128 stands for zero in the data rows.
Some points, one per row:
[91. 124. 72. 52. 40. 107. 160. 255. 210. 84. 108. 72. 108. 142. 201. 177.]
[102. 130. 148. 73. 127. 175. 129. 144. 138. 129. 133. 112. 173. 102. 150. 98.]
[95. 67. 255. 175. 190. 192. 186. 139. 195. 137. 84. 104. 174. 36. 227. 247.]
[145. 110. 57. 97. 114. 149. 96. 179. 139. 102. 137. 116. 90. 108. 129. 99.]
[117. 81. 195. 147. 167. 150. 130. 142. 163. 134. 137. 117. 158. 58. 168. 176.]
[47. 127. 129. 172. 70. 134. 139. 168. 141. 107. 95. 92. 132. 113. 164. 233.]
[105. 128. 216. 238. 164. 165. 119. 43. 137. 129. 100. 132. 135. 88. 164. 177.]
[153. 104. 70. 152. 87. 157. 94. 102. 113. 110. 141. 137. 71. 151. 83. 75.]
[144. 156. 157. 127. 102. 122. 113. 71. 129. 151. 88. 134. 140. 167. 87. 104.]
[133. 118. 242. 198. 200. 196. 144. 110. 180. 108. 90. 147. 175. 54. 233. 193.]
[153. 134. 82. 78. 100. 102. 94. 113. 85. 108. 180. 152. 136. 188. 112. 85.]
[139. 148. 56. 2. 12. 70. 153. 218. 100. 84. 158. 147. 99. 180. 85. 116.]
[146. 102. 141. 134. 139. 131. 135. 139. 134. 133. 104. 122. 154. 81. 148. 107.]
[196. 174. 90. 143. 146. 77. 104. 121. 58. 169. 151. 122. 120. 115. 61. 86.]
[126. 156. 50. 124. 113. 129. 148. 94. 117. 134. 137. 94. 94. 154. 105. 87.]
[163. 79. 95. 46. 95. 107. 174. 146. 135. 156. 140. 154. 92. 150. 99. 126.]
[107. 150. 57. 123. 86. 132. 116. 86. 60. 119. 131. 155. 113. 161. 105. 93.]
[170. 126. 88. 87. 100. 130. 140. 138. 173. 102. 118. 78. 115. 115. 104. 184.]
[180. 119. 123. 97. 164. 151. 121. 118. 129. 146. 130. 118. 104. 134. 120. 123.]
[185. 135. 73. 92. 82. 74. 86. 187. 68. 115. 180. 106. 122. 148. 72. 69.]
[143. 104. 168. 167. 109. 136. 136. 95. 166. 136. 84. 132. 96. 83. 184. 128.]
[90. 137. 105. 162. 135. 145. 114. 117. 113. 141. 161. 124. 164. 145. 112. 105.]
[150. 144. 80. 114. 127. 81. 99. 138. 73. 136. 135. 128. 94. 145. 59. 140.]
[110. 73. 110. 59. 115. 139. 145. 205. 177. 128. 147. 163. 144. 117. 187. 151.]
[113. 105. 172. 156. 116. 152. 145. 129. 143. 105. 128. 140. 179. 98. 196. 151.]
[155. 141. 38. 62. 108. 95. 144. 201. 128. 59. 178. 155. 90. 147. 79. 118.]
[132. 156. 123. 140. 112. 145. 102. 115. 172. 101. 104. 149. 118. 122. 149. 164.]
[65. 150. 112. 119. 91. 151. 187. 173. 125. 71. 147. 137. 135. 121. 150. 118.]
[129. 160. 99. 118. 130. 119. 118. 115. 154. 125. 150. 96. 118. 117. 126. 133.]
[115. 139. 92. 161. 182. 121. 132. 124. 136. 146. 135. 129. 187. 68. 181. 152.]
[115. 104. 119. 138. 129. 122. 121. 174. 154. 143. 112. 116. 126. 98. 206. 129.]
[164. 182. 21. 177. 134. 101. 101. 70. 66. 152. 157. 151. 71. 160. 15. 39.]
[111. 135. 160. 137. 120. 162. 143. 122. 133. 122. 112. 169. 121. 144. 131. 139.]
[134. 100. 224. 100. 111. 121. 110. 148. 146. 137. 74. 116. 127. 116. 180. 204.]
[85. 82. 83. 142. 119. 120. 152. 136. 138. 173. 174. 112. 158. 54. 177. 182.]
[115. 145. 237. 139. 124. 169. 159. 76. 147. 154. 149. 154. 196. 102. 201. 170.]
[130. 140. 120. 140. 103. 130. 98. 126. 108. 114. 125. 118. 134. 157. 106. 136.]
[119. 128. 171. 187. 192. 115. 158. 107. 106. 115. 118. 149. 146. 126. 142. 98.]
[138. 128. 135. 194. 147. 168. 103. 114. 128. 147. 125. 139. 136. 146. 83. 144.]
[98. 143. 164. 152. 155. 153. 133. 119. 107. 163. 134. 108. 156. 129. 141. 129.]
[157. 104. 122. 86. 107. 150. 163. 159. 148. 127. 118. 129. 113. 152. 137. 139.]
[130. 87. 136. 93. 117. 142. 136. 144. 175. 138. 142. 125. 134. 117. 141. 145.]
[133. 147. 119. 130. 126. 119. 153. 108. 145. 141. 102. 97. 138. 120. 138. 124.]
[110. 151. 168. 174. 133. 124. 104. 215. 159. 130. 108. 130. 150. 132. 147. 163.]
[139. 150. 101. 130. 155. 102. 126. 102. 118. 143. 135. 96. 117. 190. 75. 98.]
[116. 138. 104. 143. 133. 103. 82. 133. 73. 149. 120. 130. 104. 174. 70. 116.]
[168. 111. 34. 33. 91. 110. 121. 161. 85. 100. 184. 116. 119. 179. 108. 97.]
[151. 163. 128. 131. 148. 150. 153. 98. 139. 142. 151. 138. 126. 130. 162. 69.]
[171. 183. 80. 113. 117. 118. 97. 102. 64. 157. 172. 99. 163. 128. 120. 114.]
[159. 60. 157. 10. 53. 97. 190. 255. 187. 74. 134. 115. 111. 131. 185. 183.]
[101. 149. 119. 127. 184. 124. 147. 102. 72. 168. 123. 128. 149. 149. 140. 100.]
[109. 109. 150. 122. 106. 113. 142. 131. 177. 117. 130. 93. 120. 94. 181. 148.]
[121. 130. 130. 78. 118. 107. 128. 144. 130. 146. 138. 128. 99. 151. 99. 104.]
[151. 78. 126. 36. 91. 79. 163. 255. 181. 110. 162. 69. 109. 94. 151. 218.]
[130. 138. 93. 35. 125. 105. 163. 130. 109. 143. 137. 181. 125. 200. 118. 85.]
[170. 149. 56. 107. 108. 78. 95. 117. 93. 115. 140. 127. 104. 168. 66. 77.]
[128. 146. 102. 140. 160. 141. 144. 81. 92. 150. 117. 156. 164. 152. 109. 98.]
[160. 124. 147. 82. 131. 151. 154. 119. 150. 163. 105. 164. 151. 157. 122. 129.]
[160. 175. 99. 81. 175. 79. 144. 105. 67. 115. 164. 169. 88. 169. 111. 27.]
[102. 148. 153. 179. 141. 106. 137. 80. 160. 148. 123. 167. 152. 151. 139. 79.]
[170. 147. 59. 128. 133. 105. 103. 91. 59. 136. 157. 145. 101. 176. 41. 75.]
[114. 122. 166. 138. 157. 163. 158. 104. 152. 117. 116. 155. 139. 143. 191. 194.]
[155. 121. 89. 80. 92. 101. 148. 147. 137. 85. 118. 118. 149. 132. 139. 146.]
[137. 134. 118. 170. 152. 154. 110. 94. 138. 141. 100. 157. 108. 118. 132. 102.]
[140. 173. 108. 109. 172. 94. 110. 49. 89. 157. 112. 163. 134. 184. 78. 52.]
Then 16 other points, each followed by its number:
[147. 69. 33. 0. 49. 89. 172. 255. 149. 104. 139. 128. 67. 207. 121. 126.] 0
[116. 130. 126. 162. 143. 133. 140. 99. 147. 160. 114. 116. 141. 108. 175. 140.] 1
[84. 133. 193. 158. 113. 140. 143. 149. 177. 129. 101. 130. 167. 107. 185. 129.] 2
[114. 174. 117. 173. 132. 160. 109. 84. 81. 116. 143. 91. 102. 76. 85. 137.] 3
[159. 164. 87. 100. 96. 116. 101. 154. 97. 123. 168. 140. 104. 131. 88. 62.] 4
[105. 93. 155. 70. 135. 114. 142. 178. 150. 110. 144. 119. 129. 87. 144. 189.] 5
[67. 132. 137. 170. 132. 166. 111. 115. 134. 117. 107. 150. 164. 98. 142. 174.] 6
[120. 170. 40. 175. 144. 116. 80. 99. 53. 153. 148. 120. 111. 163. 47. 27.] 7
[92. 162. 157. 173. 115. 127. 117. 80. 129. 104. 148. 159. 96. 157. 121. 120.] 8
[159. 141. 149. 103. 121. 162. 93. 137. 120. 132. 114. 123. 159. 116. 158. 154.] 9
[81. 109. 209. 135. 136. 150. 171. 128. 179. 102. 132. 167. 119. 94. 166. 165.] 10
[126. 112. 165. 151. 165. 149. 137. 88. 162. 139. 156. 136. 142. 130. 110. 150.] 11
[150. 122. 113. 105. 123. 157. 69. 139. 96. 157. 105. 152. 138. 132. 102. 101.] 12
[88. 141. 117. 100. 95. 71. 127. 104. 103. 145. 127. 135. 107. 164. 79. 69.] 13
[77. 213. 104. 158. 160. 110. 110. 65. 92. 122. 140. 128. 133. 131. 62. 82.] 14
[160. 87. 144. 128. 133. 113. 151. 95. 116. 148. 103. 130. 124. 148. 123. 101.] 15
Which of these numbered points is nearest to each point below, looking only along the 2 directions in which the first points spread most? Its number follows each.
[107. 147. 123. 176. 137. 101. 123. 94. 102. 131. 93. 141. 109. 137. 64. 106.] > 3
[97. 126. 174. 205. 176. 159. 125. 104. 139. 117. 123. 124. 161. 92. 129. 167.] > 6
[147. 171. 86. 167. 175. 140. 118. 73. 72. 123. 133. 174. 145. 169. 81. 75.] > 14
[96. 145. 106. 149. 179. 156. 120. 100. 106. 157. 145. 158. 132. 134. 132. 91.] > 3
[92. 136. 125. 147. 119. 82. 132. 117. 146. 132. 115. 159. 134. 109. 87. 136.] > 15
[126. 120. 187. 165. 133. 123. 127. 123. 130. 123. 130. 114. 128. 59. 176. 172.] > 2
[134. 154. 171. 204. 143. 175. 120. 89. 140. 128. 147. 97. 130. 53. 158. 186.] > 6
[148. 163. 255. 232. 214. 185. 109. 10. 125. 160. 87. 154. 202. 55. 175. 201.] > 6
[116. 64. 118. 70. 71. 143. 166. 216. 145. 97. 105. 132. 133. 131. 184. 185.] > 5
[139. 213. 95. 140. 161. 111. 83. 63. 62. 166. 141. 125. 119. 178. 21. 25.] > 7
[136. 76. 74. 11. 58. 90. 150. 227. 127. 63. 173. 113. 60. 153. 92. 122.] > 0
[143. 158. 158. 171. 145. 95. 134. 90. 140. 137. 122. 93. 143. 146. 171. 114.] > 11
[108. 144. 59. 136. 130. 107. 105. 112. 139. 151. 158. 135. 104. 163. 71. 83.] > 13
[142. 91. 208. 102. 112. 190. 157. 141. 213. 143. 112. 120. 174. 63. 184. 187.] > 10
[117. 130. 148. 96. 114. 164. 103. 114. 135. 150. 115. 115. 128. 120. 148. 152.] > 9
[136. 134. 82. 109. 123. 145. 113. 113. 134. 87. 139. 148. 86. 144. 116. 147.] > 12
[120. 160. 119. 197. 151. 119. 133. 108. 138. 131. 130. 93. 175. 145. 146. 84.] > 8
[80. 156. 88. 123. 74. 75. 141. 154. 81. 131. 152. 135. 83. 171. 70. 84.] > 4
[98. 146. 152. 139. 139. 189. 145. 107. 117. 111. 113. 146. 111. 109. 152. 152.] > 1
[137. 103. 166. 120. 123. 123. 142. 122. 120. 122. 110. 102. 163. 129. 136. 166.] > 9
[101. 127. 161. 153. 123. 152. 96. 119. 96. 145. 122. 169. 130. 96. 158. 149.] > 1
[56. 195. 200. 255. 195. 144. 97. 0. 104. 173. 120. 144. 161. 105. 126. 76.] > 3
[145. 133. 59. 108. 62. 136. 121. 110. 113. 125. 119. 152. 62. 171. 70. 109.] > 4
[151. 127. 136. 136. 128. 146. 112. 158. 145. 120. 142. 121. 121. 132. 116. 145.] > 9
[187. 131. 45. 118. 107. 99. 104. 122. 81. 133. 149. 90. 101. 128. 64. 118.] > 4
[120. 124. 216. 166. 158. 161. 154. 105. 155. 126. 92. 150. 134. 61. 182. 180.] > 2
[97. 193. 103. 177. 183. 120. 136. 83. 78. 124. 155. 159. 143. 157. 74. 91.] > 14
[128. 153. 163. 196. 141. 146. 87. 52. 141. 144. 95. 134. 147. 104. 90. 99.] > 3
[150. 138. 53. 88. 120. 72. 155. 138. 112. 132. 165. 136. 93. 195. 90. 76.] > 4
[109. 161. 120. 131. 91. 99. 101. 108. 134. 135. 109. 109. 147. 156. 100. 103.] > 12
[100. 125. 114. 156. 120. 149. 140. 128. 156. 128. 102. 115. 137. 109. 103. 162.] > 9
[132. 121. 152. 119. 123. 94. 73. 100. 103. 122. 154. 128. 114. 153. 90. 107.] > 12
[99. 81. 161. 146. 145. 109. 146. 159. 167. 77. 134. 131. 127. 81. 179. 192.] > 10
[123. 127. 146. 136. 83. 140. 141. 164. 92. 100. 116. 129. 111. 84. 163. 148.] > 9
[153. 186. 65. 130. 118. 87. 75. 113. 42. 154. 196. 136. 149. 140. 20. 52.] > 7
[98. 137. 103. 179. 136. 113. 139. 91. 112. 126. 161. 139. 124. 165. 113. 111.] > 3
[136. 152. 63. 140. 85. 75. 90. 158. 70. 128. 144. 115. 78. 174. 71. 119.] > 4
[80. 147. 195. 242. 150. 181. 134. 52. 154. 131. 107. 97. 172. 50. 160. 152.] > 6
[156. 114. 173. 133. 125. 150. 127. 108. 133. 141. 122. 134. 106. 139. 115. 124.] > 15
[124. 93. 57. 0. 91. 80. 154. 203. 147. 90. 193. 69. 110. 195. 155. 126.] > 0
[107. 80. 136. 138. 135. 146. 157. 156. 185. 135. 104. 166. 154. 104. 174. 182.] > 10
[106. 142. 130. 136. 134. 151. 119. 144. 134. 117. 140. 104. 133. 135. 135. 144.] > 9
[76. 82. 166. 173. 126. 153. 139. 151. 169. 90. 70. 125. 144. 65. 189. 202.] > 10
[139. 93. 198. 153. 153. 142. 121. 140. 120. 141. 92. 159. 171. 113. 163. 191.] > 2
[58. 139. 102. 127. 126. 86. 143. 116. 91. 141. 165. 126. 99. 176. 58. 60.] > 13
[152. 42. 254. 113. 107. 169. 169. 222. 255. 115. 67. 135. 154. 56. 255. 242.] > 10
[180. 161. 87. 119. 138. 122. 129. 72. 78. 162. 104. 130. 135. 186. 36. 50.] > 7
[145. 132. 123. 158. 151. 125. 123. 84. 118. 161. 105. 174. 151. 113. 123. 104.] > 3
[110. 155. 112. 123. 123. 85. 155. 115. 55. 132. 152. 118. 117. 143. 81. 76.] > 13
[141. 91. 113. 107. 123. 129. 123. 197. 145. 126. 122. 104. 132. 95. 157. 162.] > 5
[69. 153. 79. 135. 140. 114. 109. 90. 123. 100. 155. 136. 128. 161. 64. 74.] > 13
